(in the rows, 128 means zero)
Where one turn sends some rows of the set: a few examples, then the rows asked:
pozi: [156 114 103 176 129 125 128 133 147 126 164 136 134  83 118 121 131 117
 139 134 131 127]
ros: [156 113 127 183 135 127 125 118 152 136 127 100 136 165 133 133 110 131
 125 121 148 124]
Vatar: [121 119 158 131 117 118 116  98 146 174 124 167 126 147 127 124 129 145
 122 141 128 138]
Kupam: [149 124 123 141 126 128 128 108 153 165  89 125 131 147 122 144  85 129
 127 139 150 126]
niki: [115 146 159 132 127 124 138 113 124 142 166 109 128 104 119 124 155 147
 118 103 141 128]
sug: [137 133 112 137 157  91 109  90 141 102 100 152 144 101 120 126 124 129
 114 143 135 132]
Virif: [114 119  91 149 137 115 136 114 149 135 114 180 138  94 136 122 110 118
 120 113 139 125]
Banaz: [140 141 131 125 130 131 149 143 115 139 174 105 137 153 116 134 101 120
 136 121 123 137]
Veg: [ 94 121 122 137 103 142 144 125 153 110 154 121 140  85 144 120 143 106
 123 134 119 120]
Keve: [136 120 151 122 131 121 128  77 148 159 111  80 138 123 127 114 133 122
 124 115 138 121]
gobe: [121 117 126 116 136 134 118 120 144  79 114  79 125  92 129 134 126 131
 128 146 124 125]
devak: [143 124 144 165 150 127 115 116 131 122 157 128 117 174 130 127 128 143
 130 104 141 141]
foge: [159 111 127 159 141 130 126 111 132  97 141 122 136  95  95 124 149 149
 139 142 122 144]
vaga: [118 157 124 107 119  99  93 146 151 114 152 148 144 116 118 116  96 129
 110 119 126 135]
zos: [139 124 135  78 122 114 120 140 140  85 135 109 122 115 150 117 106 108
 122 148 139 131]
Zaki: [122 133 148 121 127 117 123  95 144 171 156 120 126 122 140 103 139 106
 127  91 138 124]
fepez: [124  91 136 110 129 160 133 146 152 111 116 119  90 142 133 115 138 120
 131  97 137 133]
nir: [125 100  77 152 133 140 135 125 154 133 100 123 112 124 131  97 139 143
 143 118 136 115]
vur: [120 114 143  81  95 130 144 153 148 104 139 133 143 124 142 104 133 117
 120 134 131 137]
Nol: [112 119 100 147 131 120 124 135 147 150 123 164 146 162 104 120 141 123
 135 151 132 118]
keb: [110 123 120 144 111 108 138 111 141 108 154 173 122 129 157 131 123 115
 110 146 114 114]
Ked: [140 108 129 127 122 107 124 116 149  90  87 121 136 141 129 139 120 151
 108 163 117 118]
foser: [129 117 111 120 145 110 113 142 150 121  89 169 147 116 107 115 132 152
 119 105 136 143]
nifu: [159 141 140 140 129 120 148 106 139 125 135 144 149  73 104 132 125 111
 116 148 135 119]
tifim: [114 125 111 114 130 122 113 115 144 110 105 114 127 103 122 136  61 147
 118 128 127 124]
Tesi: [148 105 135 128 120 119 129 147 143 163 134  78 142 139 126 132  98 138
 129 152 117 122]
nusut: [122 114 148 136 126 124 129 118 141 161 127  80 117  88 131 131 131 160
 119 119 143 112]
Kel: [132  92 149 174 128 121 111 114 153 154 143 127 121 158 147 119 134 152
 124 125 130 128]
bukiz: [129 110 127 139 120 127 120 124 164 124 150 123  97 122 163 113 132  74
 121 133 138 109]
kiz: [145 134 138 104 145 125 118 119 141 155 124  91 122 136 122 113 119 121
 133  75 150 131]
rus: [153  88 114 151 138 136 116 155 145 126 137 132 117  91 108 119 133 158
 145 116 126 139]
lif: [118 107 159 121 128 120 131 114 118 152 172 114 120 135 135 127 120 147
 131 150 101 134]
fas: [144 121 150 124 122 133 129 108 156  89 115  99 130 146 121 116 160 100
 115 144 135 130]
rinin: [147 160 134 124 147 117 111 115 128 142 139 157 119 161 114 136 101 120
 130 116 150 145]
sovo: [125 143 145 113 131 141 150 131 121 120 109 129 154 155 150 118 104  90
 120 129 139 137]
Lumeg: [124 118 101 131 163 105  91 134 137 135 120 152 114 159 109 126 126 134
 141 155 136 118]
felud: [118 127 120 105 125 132 106 182 155 102 145 114 126 102 130 116 138 125
 129 108 131 132]
nosog: [ 90 128 134 124  93 126 137 106 151 124 127 146 161 109 116 117 108 147
 108 134 110 131]
povil: [110 114  94 149 154 131 133 101 128 130 110 148 123 154 107 136 117 130
 143 156 134 116]
bila: [142 142  76 153 153 113 113 113 141 109 140 126 109 126 134 100 140 111
 139 129 144 117]
pap: [128 122 110 138 136 117 116 111 146 112 122 136 127 137 115  86 184 148
 133 135 125 132]
piva: [155 117 151 107 150 135 132 128 129 117 110 141 123  83  91 131 123 157
 127 123 130 135]
vulav: [145 155 131 136 135 116 127 143 140 145 148  80 130 103 120 132 123 127
 119 100 162 116]
mor: [115 101 127  96 104 140 158 122 141 102 127 115 123 105 159 121 101 110
 126 144 133 125]
fufi: [128 116 151 110 125 119 116 148 143 148  97 123 145 141 169 108 106 101
 115 148 133 126]
zub: [150 114 131 127 130 123 127 155 149 154 138 160 120  68 120 124 111 126
 125 119 137 116]
kip: [135 122 103 118 125 124 131 176 144 103 119 154 119 151 132 134 103 135
 121 103 132 125]
linam: [108 119 164  98 146 132 123 119 113 125 115 139 118 143 168 113 109 116
 123 137 123 140]

Banaz goes to lif
mor goes to zos
nir goes to bila
Now find these:
vaga goes to nosog
nusut goes to vulav
kiz goes to Zaki
sug goes to foser
Veg goes to gobe
povil goes to Lumeg
bukiz goes to fas
nifu goes to piva
ros goes to devak
linam goes to fufi
Kupam goes to rinin
rus goes to pozi
keb goes to Ked

